Rotation paths and how fast each direction turns (degrees a step):
Each turn is a multiple of 5 degrees from 10 to 175, or 0.
Each row of a path follows its step; steps can be skipped.

step 1: [ 16 -10 -37   4 -12  43  27  40  -6  11  -8  -9  -3 -29  21 -15 -11  25
   3  14   1   8  31 -15  18 -28 -25   9  -3  26   3 -34  -6  44 -29 -37
   0  15  -9  -4 -34 -10]
step 2: [ 11 -25 -14 -16 -14  26  18  -2   9   7  14  60  28  -2  28 -29   8 -32
  -5 -37   3  23  43  26 -17 -14 -28 -17  15  18  -8 -12 -23 -17  10 -18
  13   6 -14 -23  -8  13]
step 4: [ 12   1  31  -5  -6  11 -15   5  17 -11 -32  -1  17  50  -2  38 -16  -2
 -36  15  14  21   5  -3  12  -4 -12 -27   9   9  -5  -7   2 -23 -16 -65
   3  18 -46   9 -29  -1]
step 5: [ 17  47  17  30  -3  30  -6  19  -5 -12  19 -10 -14   9  13  -4   8  -8
 -14  10  26 -31  15  25 -32   8 -32   0  35  11  -4 -14 -12 -51  36 -35
 -16   3  -2  17  22  -3]
step 6: [ 38  19 -16   0  28  -1  30  33 -42  27  30  32  -6   7   8  12 -29  26
 -13  31  18  -7   0 -19  15  31  16   5  19   9  18  -7   4  19  30 -38
 -19  17  -2  16  -4  28]
step 7: [ 10  -5   3 -43  37  24 -32  19  11  10   6  -5  15  12  -4 -22 -43  18
  -7   4  20   5  50   2   1  -4 -49 -17  15  11  36 -30  22   4  10  -1
  10  13  20 -18  11  30]
step 8: [ -6   4   1   7  58 -52   8   4  -1 -16   7  10 -15 -16  16 -18 -35 -40
 -17 -31 -18 -17  31   8  -1  -8  -7 -28  15  42  29  12 -19 -15  12 -11
  -5  14  26  12 -16  -7]
step 10: [-15 -36   2   7 -11  27  11  13 -14  14   0 -27  -8   6   3   3  -8   5
  30   6  -6 -10  29  10  -1 -28 -29 -44  40  23  30  23   8 -18  13 -19
 -11   9 -46  -1  16 -49]
step 11: [ 15   7   8  17   1  -4  45  -9   0 -14   7  35  -6  -8  -6 -23 -12   3
  42 -29  24  11 -19 -26  -5  10 -11  31  48  13  37  -4 -26   1  21 -41
  -9   7 -13 -14  28 -29]
Speeds:
[ -9  16  -4  -2  -3   4   9  -6   2  -2   2  -1   7  12  -7  11   2 -11
   2   4  17   4   3   0  -4  14  -7   6  -8   6  -1   8  -3   5  -2  -1
   1  -2 -10   7   6  -2]
45
[11 10 12 13  1  6 -7  4  9 10 -3  0  5 -3 -6  3 13  5  3 10 -5 -1 -8 -3
  2 12  1  3 12 -6 13  5 -1 -1  2 -4 -7  4 -5 -3  5 -7]
60
[  7   8  -9  13   7 -10  -5   1   4   8  -3   9   3   1   6  -6   1   8
   0   4  -1   8   6   1  -6  -5 -10  -8  -8   3  -2   6  -7  16  -2   1
  10  -6   5  -8  11   6]
65
[ -5  -4   1  -1  -3  -4 -14  -9   2  10  15   4  -4  10  -1   3   5   6
  -1  -5   5   6   1  -1   2   6 -15   2   6  -7  -7 -20  -8  -7  -1  10
   2   4   3   0   3  -7]
155
[ -5   1   6  12  -4  -1   0  11   5 -21  12   9  -7  -6   0   7   6 -12
   3   4   5   7   3  -3  -8  -5   4  -3   5   2   6  -3  -7  -3  -2   6
   7  10   5  -9   1   6]
120
[  4  -1  -7  -3   1   7 -13  -2   8   9  13   4  -8  -1  -3  -8   1  -9
  -7  -7  11  -1  -3   0   3 -12   7  14   7   6   8   4   3  13   2   1
  -4  -7  -9  -2  -4   8]
70

step 0: [ 22 -14  20 -65  -8  31   8 -22  14  -1   9  25 -23 -19  -8  47 -15  27
 -12 -23  22  15  18 -10   1 -15 -18 -34  -3   6 -24  -6  19 -13   7 -15
  28  13 -21 -36   0  -2]
step 1: [-21   8  41   0   4  -7  27  25 -26   0  38 -19  -8  31   5 -23  -4   5
 -11  39 -39  15  -8 -15  -6  39   8 -20 -14 -42 -15  13 -30  -3 -46   0
 -19 -14   1  11  -6  17]
step 2: [ 26  11  -6  25 -34  34 -12  37  22  15   9   5 -44  -3  16 -14  20 -39
   8  12  10  -6  -7   0  37 -46  24  -9  19  34   8 -16 -14   0  41  -9
 -17  15  -9 -10   2  -4]
step 4: [ -2  23  -8  42 -49   5 -14 -23 -16 -29  -4 -33  12  24  27  17   6  50
   5  20  13  37   5   1   2  10  -6  26   1 -21   9   3   2  -3  22 -43
  17   5 -31   6   1 -17]
step 5: [  9  29 -10 -39  15  25  15  18  16  15   6  35 -34 -27 -21  16  14  21
  -9  16  30 -12  -3 -19  -3  10 -14  -6 -21  -6 -10 -53  31   5 -13   9
   7   6  24  -7 -57   4]
step 8: [ 43 -17   7  44   0  33   2  22  -9  10   5 -24  -7   3 -40  -7  12  11
  25 -20  17  -3  48   3 -24  23   9  -1  17   2   4  24   1 -31  -7  37
   8 -33  32  16 -22  -3]
step 9: [  0  -9 -21  -2 -23 -37 -12 -26  -8   0 -13 -14   7  16   8  18  40   1
 -24 -19  33  -3 -12  -6  38  34  -3  21  -8   5  -6 -14   0 -15  23 -63
 -26   7 -36  19 -20  22]
step 10: [ -9  12 -29   5   4  11 -15   1 -14 -28  -8  62 -34 -15  -3  -3  -7  59
 -28  22 -12 -10  -2 -11 -31   5 -28 -16  -2   6 -12 -13 -26   6 -13  19
   3  12  27  -8 -16 -48]
step 11: [-12  54   5  22  44 -12  -2  13  -1  21  25 -28 -16  42  -9  11  25  -9
   3 -18 -18  -1   6 -11  27 -21 -10  36 -22 -12  32   7  25   9 -10  -4
   9 -32  -1 -41  14  14]
Speeds:
[  5  -8   3  -8  -5   3  -2   6   3  -5   9  -2   4  -5  -1 -10  14  -4
   5  -8  -6   0   8 -12   5  -1   7   0   5  -3  -6   4 -13 -15   3   7
 -14   2  -4  11   7  -3]
60
[ -9   6  -6  -3 -24  -2  -8  -8   5   4   1  -2  15   3  -2  -1   8  -3
 -12   3  -4  -8   0   1  -1   2  10 -13  -7  -2   0   3  -5  -2  -4   3
   8  -7   6  -9  -1   3]
130
[  0  10   4 -12   4   4  -8   7   5   0  14  16  -1   4  -3   7  -4   1
  -1   1  -7  10   0  -6   5   3   9   1   6   3   6   3   4  14 -16  -4
  -9  -5  -2  -6   8  -1]
70
[ -2  -6   0   2  -4   0   1   9  13  -1   1   5  -1   1  -2   5  -3  -7
   3  12  -3  -8   0   5   4  15 -12   7  -7  11  -2 -14 -20  -3  -8  -4
  -2   3  -3  -1  -5   5]
90
[-10   4   0   6   5   8  -2   2   9  -8  -4  -4  -3   5   3  13  -4   6
   1   2  -8   5   3  -7 -10  11  -7  -7  -6 -17  -1   4  -4  -4   8  11
   2  -1 -11  -6  14  -6]
110

step 0: [ -4 -44 -21 -51 -11 -25 -23  44 -34  10  39 -56   3  -6 -13  -3   0  -8
 -12 -36 -24   8  -2  -3  -9 -40  11  11  19   0 -11  25   2  -6 -10 -25
   5  36  18  31  -8 -18]
step 1: [ -7 -27   5  -9  23 -35  49  21   8   0   6  -6  14  38 -15  12 -17 -13
  23   9  -4   5 -16 -34   9 -39  21  23  -5  34 -22  22 -31 -45 -38   5
 -24   4 -38  -4   6  37]
step 2: [-11 -47   4   1 -15 -16  23  -6 -28  34  26  22  24 -24  26 -14 -24   3
  -2  26 -16 -10 -34  25 -21 -26 -16   4 -13  26  -9   8  52 -33 -50 -27
  -6   7  21   8 -34 -16]
step 4: [-24 -10  -4  -9  -2 -40  -3 -28   8   2  28 -21  -7  17 -39  14 -21 -12
  28   5 -22 -12 -55  29  10 -29   1  40 -33  -3   7   7  -6  18 -28 -58
   1  29   5  31   9  29]
step 5: [  7 -33  11 -12  49  28   5  23 -32  44  -2  29 -25   9 -12  -3 -18  22
 -18 -22 -10  -8 -28  30  12 -18  21  27  -7   4 -13  38  -8 -48  14 -14
 -41  12   0  24 -24  17]
step 7: [ 23 -15   5 -10  41 -14  36  -4   5  23  24 -22 -17   2  -7 -26 -30 -14
  18 -34  -7  44 -12   9  -8  12  17  14 -21 -24 -28  12   2  11 -45 -39
   4  36 -19 -14 -54 -20]
step 9: [-16  -6  -5 -11  35  14  23  47  25  -5  50  27  15 -18 -20   1  -2 -20
  37  -7  21  23 -15  28 -28 -64  12  -2   0  -7 -11  14  33   6  19 -28
 -22  18   8  25 -17  -4]
step 10: [  5 -38 -26  30  15  18  35 -13 -22   7  12 -30 -25  -1 -15  49 -21  -7
   7 -33 -43  24   3  21  16 -46 -22  17  23  35 -27 -12 -12   1  -1 -32
 -12   8 -15 -35 -13  15]
step 11: [ 17 -24   6 -32  -8  -3  17  35   5   6   6 -26 -14  25  19  13 -16 -32
  12 -16  -9  24  -6  19   1 -10 -12   4 -30 -28  28 -23  35 -47 -33 -20
 -43  48  35   3  -8  38]
Speeds:
[-11  -1  -3   1  -5   4  -5 -17   4  -2  -8  11  -6  -8  -6   6  11  -4
   7  -6   3  12  -8  14   6  -9   5  -7   3   1  -6  -4   3  -3  10  -5
   8   5   2   6   7   4]
65
[ 15   0  -1   1  -7  12   3 -15  -9  -2  -2  12   3  -3  -7  11  -7  -5
 -12   1  -4   0   2   3  -1  10  -5  -5  -5   0   4   7  -6 -14 -10  -8
  -4   1   2   4  -5  -1]
125
[ -3  -1  -2   7  -3  14   8   8  -8   0  -3  14   4  -8   5 -16   7  -6
   1  -2  11 -12   0   4  -9  -8  -8  11  -5   2   0   4  -4  -3   4   3
   2   0  13  -2   5  -4]
110
[  6  -2  15   6   1  -9   3   1   0  10 -13   3  -6  -7  16   5  -1  -9
  10 -10   1  -3   7  -5   9   4 -14  -9  -4   3  -5  -3  10   3  -7  -6
   1   3   0  -2   2  -4]
85
[-10   0   1  11   2   6 -14   6  -3  -5  -4 -12  -6  -6  -5   6   3  -7
  -1   1   9   0  -1  -9  -6   4   0   3  -4 -12   1  20   4   3  -7  -9
   4  -3  -5  11   5   4]
85
